Rows are one point carried round by a steady rotation, each followed by how many steps it has turned.
The counts run from 0 to 205.
[114 102 126 142 155  59 110  70 154 113 141 104 128 106 106 126  91  98
 131 148 103 109 157 130  97 149 143 129 128 171 161 159 156 139 115 106
 167 124 113 139 155 140  97 183 151 152 139 145 112  78 154 106 131]	114
[106 145 123 103  93 120 116 168 152 108 102 160 144 143 121 108 123  85
 103 133 167 128  68 148 109 148 190  80 101  73 154 144 146 166 110 122
 113 121 159  98 109  84 142 111 134  97 105 150  82 165 127 137 115]	184
[118 142 102 141 147  94 127 122 157  86 155 109 112 146 124 140  46 126
 139 149 139  82 157  95 102 178 162  93 123 156 158 140 151 128 113 158
 138 124 135 122 132  90 101 116 134 136  99 130 131 129 108 145 134]	188
[145 146 155 121 148 164  95 124 108  97 110 145 104 132  99 102  99 129
 174 124 158  87 141 118 106  95  86  73 116  93 133 184 111 163 115 103
 113 139 106  99 166 112 139 122 126 127 111  80  83 140 137 135 128]	94
[ 77 167  82  89 121 126 134 137 153  97 145 174 161 198 132 111 114 114
 112 129 145 123 101 129 146 140 141  98 123 143 148 103 151 122 106 107
 118  99 131 110 115  48 122 128 157 119  93 175 115 165 137 125  98]	36
[ 89 140  83  90 133 107 145 115 158  94 118 169 158 134 100 150 144  83
 108 120 125 123  97 160 107 168 153 125 130 138 153 129 148 122 110 107
 126 107 140 111 123  95 112 159 188 104 144 182  90 160 155 105 129]	11
[ 95 154 116 151 135  70 140 140 181  98 135 126 171 129 146 117  76  90
 118 159 150 125 130 135 102 165 147 114 137 163 179 157 176 128 107 155
 148 106 127 116  97 113 105 154 117 121 133 150 146 116 103 139 124]	163
[117 178 126 114 126 137 129 108 135  71 135 156 119 168 103  86  84 124
 180 117 167 100 134 109 142 120  80  72 126 122 144 189  99 127 114 110
 116 126 131 102 140  89 132  97 120 120 128  94 106 141 133 132 121]	192
[115 113 126 114 104  65  91 114 137  96 161  94 103 133 127 119  50 152
 161 140 122 110 147 104 108 168 145  99  86 158 167 171 132 135 115 154
 157 170 114 132 129 124  98 126 131 158 121 118 118 113 135 116 144]	64
[126 139 175 168 119 100  81 108 143 118  94 168 174 116 123 108 118 102
 122 155 127 145 135 127 144 164 104 136 139  55 137 109 160 163  86 169
 121  97 132  82 103 132 134 147 126 118 164 175 107 154  95 113 162]	104
[154  84 205 128 123  82  35  83 113 151 111 119 115 123 103 127 104 146
 130 155  98 120 127  99 151 159 155 151  90  85 144 117 132 149 116 150
 129 163 133 125 145 122 141 176  98 157 128 160 108 130 126 112 157]	178
[160 158 149 159 151  99 126  71 139  70 136 102 111 127  91 121  67  93
 154 140 136  87 174 127  84 127 131 103 108 162 153 181 133 133 129 119
 147 135 124 132 146 133 121 149 137 148 162 112 106 107 147 156 117]	115
[ 91 122  87 109 162  89 160  71 151 108 131 146 172 127  57 120  99 112
 160 136 149  98 150 139 101 118 136 134 168 120 134 156 111  96 108  57
  97 100 155 135 153 130 126 173 148 132 108 171 111 104 133  99 140]	92
[110 164 112 118 117  73 129  96 176  88 162 111 153 110 129 127  52 104
 156 150 151 100 147 127  91 171 147 106 132 130 165 187 141 113 112 171
 134 129 144 106 116 129  92 144 107 129 127 131 118 124  93 144 149]	65
[141 156 133  93 149 143 140 110 152 102 127 146 164 182 120 116 131 162
 125 107 154  84 116  90 161 127 155 140 119  92 152 102 137 110 113 162
  69 160 172  85 145  94 135 138 121 109 107 119 153 190 129 178 113]	150
[168 122 182 160  81  98  65  71 141 134 112 128 124 103 128 117 132 105
 127 149 105 162 106 139 139 149 127 116  88  85 157 149 132 168 111 123
 138 165 137 120 135 153 164 163 111 163 162 141  87 103 132 104 158]	55
[ 75 117 103 108 114  63 109 118 171 117 151 130 150 122 113 140  80 117
 107 150 116 117 151 113 116 171 151 122 146 161 157 142 162 116  89 136
 144  93 108 128 128  97  71 166 138 140 104 183 136 100 133  76 161]	113
[164 133 178 182 106  85 100  89 120 134 106 120 108 102 128 139  97 111
 136 144 122 144 147 117 100 146 177 115  89  79 153 141 127 175 138 156
 129 169 155 142 134 137 147 123 120 152 100 173 108 115 124 133 155]	81
[113 141 112 156  98  83 136  90 172 148 131 156 139 105 143 157 115 119
 111 138 119 141 127 150 128 155 148 121 148  73 145 100 147 148 100 169
 130 119 161 125 132 111 123 123 164 123 107 196 123 144  87  98 166]	32
[106 112 102 117 137 114 155 136 145 129 121 167 147 167 119 132 132 110
  96 134 124 130 103 131 135 121 155  93 138  82 126  67 136 133 103  99
 115 101 166 145 141  66 129 119 174 113  82 213 105 148 154  87 125]	134
[ 91 108 114 110  76  64 106 114 153 166 132 157 130 117 112  91 127 154
 130 134 132 142 140 113 130  81 110 101 182  94 157 163 118 119  96 107
 131 144 113 120 168 126 121 163 140 151  92 144 145 113 132  71 170]	194
[167 136 183 124 142 115 118  71 121 104 115  88 137 171 110 138 113 155
 141 135 148  76 128  88 142 108 186 154  91 118 152  92 113 102 156 129
  99 185 178 126 158 108 155 148 116 147  96 138 146 137 147 165 109]	26
[125 113 140 114 146 120 106  87 105 103 110 154 146 115  66 122 132 109
 157 122 137 106 147 140 101  87 104  96 129 111 132 207  95 129 111  64
 114 122 123 131 183 149 140 161 139 131 132 123  90 106 176 115 116]	93
[124 121 191 120 131 113  58 138  96 107  93 143 155 126 102 109 100 126
 154 143 137 104 117 115 133 161 147 147  94  49 143 138 143 133 123 180
 110 136 152  86 122 122 152 151  83 113 131 159 111 156 118 159 132]	103
[131 110 159 120 169 134 103  80 131 121 107 168 204 147 107 106 170 129
 126 126 112 124 114 115 160 117 113 175 148 115 117 104 144 119 105 117
 114 106 127  80 137 111 150 191 158 116 169 158 112 147 144 115 122]	126
[147 181 128 201 119 104 137 114 176 115 132 152 123 152 179 119 101 104
 113 157 149 153 134 112 155 110 122  94 134  92 158  77 147 161 114 155
 123  89 155 123 107 102 136  92 149 117 102 169 145 157  89 117 134]	57
[119 159 156 100 100 116  88 141 148 122 100 146 152 114 130 106 110 122
 142 132 168 120 125 123  96  92 117  73 151  79 159 202 147 155  89 130
 108 149 121  84 139 131 143 124 110 116 114  74 139 129 115 130 136]	120
[127 169 119 108 134  94 154  88 149  80 137 126 131 154  87 104  70  98
 171 140 168  98 120 132  70 136 146  95 119 134 167 197 105  97 128 110
 131 148 170 114 118 137 129 140 126 119 128 119 128 117 133 162 114]	141
[192 137 200 143 186 146 100  65 122  88 122 114 131 166 120 126 149 125
 145 133 132  94 141  96 149 105 119 151  93 141 140 115 134 134 133 115
 116 143 126 118 163 125 156 160 128 131 145 118 110 136 159 145  92]	51
[109 113 134  99 119 106 102  92 124 117 123 171 174 147 118 107 116 158
 137 118 133 128 132 119 182 169 113 150 123  61 133  87 131 114 105 139
  92 120 183  88 121 100 148 134 120 121 136 182 115 186 103 136 145]	53
[172 166 169 159 130  95 115 108 149 109 107 111 142 103 144 113  94 120
 132 158 172 107 136 127  90  69 145 100 131 109 164 192 158 166 112 149
 132 146 121 111 171 160 138 138 106 134  91  74 168 111 127 154 130]	196
[ 94 117  94 134 140  66 145  49 160  96 170 115 124 143 125 129 118 126
 144 151  92 121 152  98 148 137 130 125 130 179 176 121 126 103 109 125
 152 125 107 136 146 110  81 166 171 174 133 148 126 105 147  82 148]	139
[137 147 154 172 134 117 134  75 188 135 131 142 182 131 153 122 165 144
 112 136 113 138 143  81 166  72 119 151 160 150 151  96 165 117  96 150
 121 124 108  84 133 133 119 179 149 129 133 124 175 128 121 133 129]	24
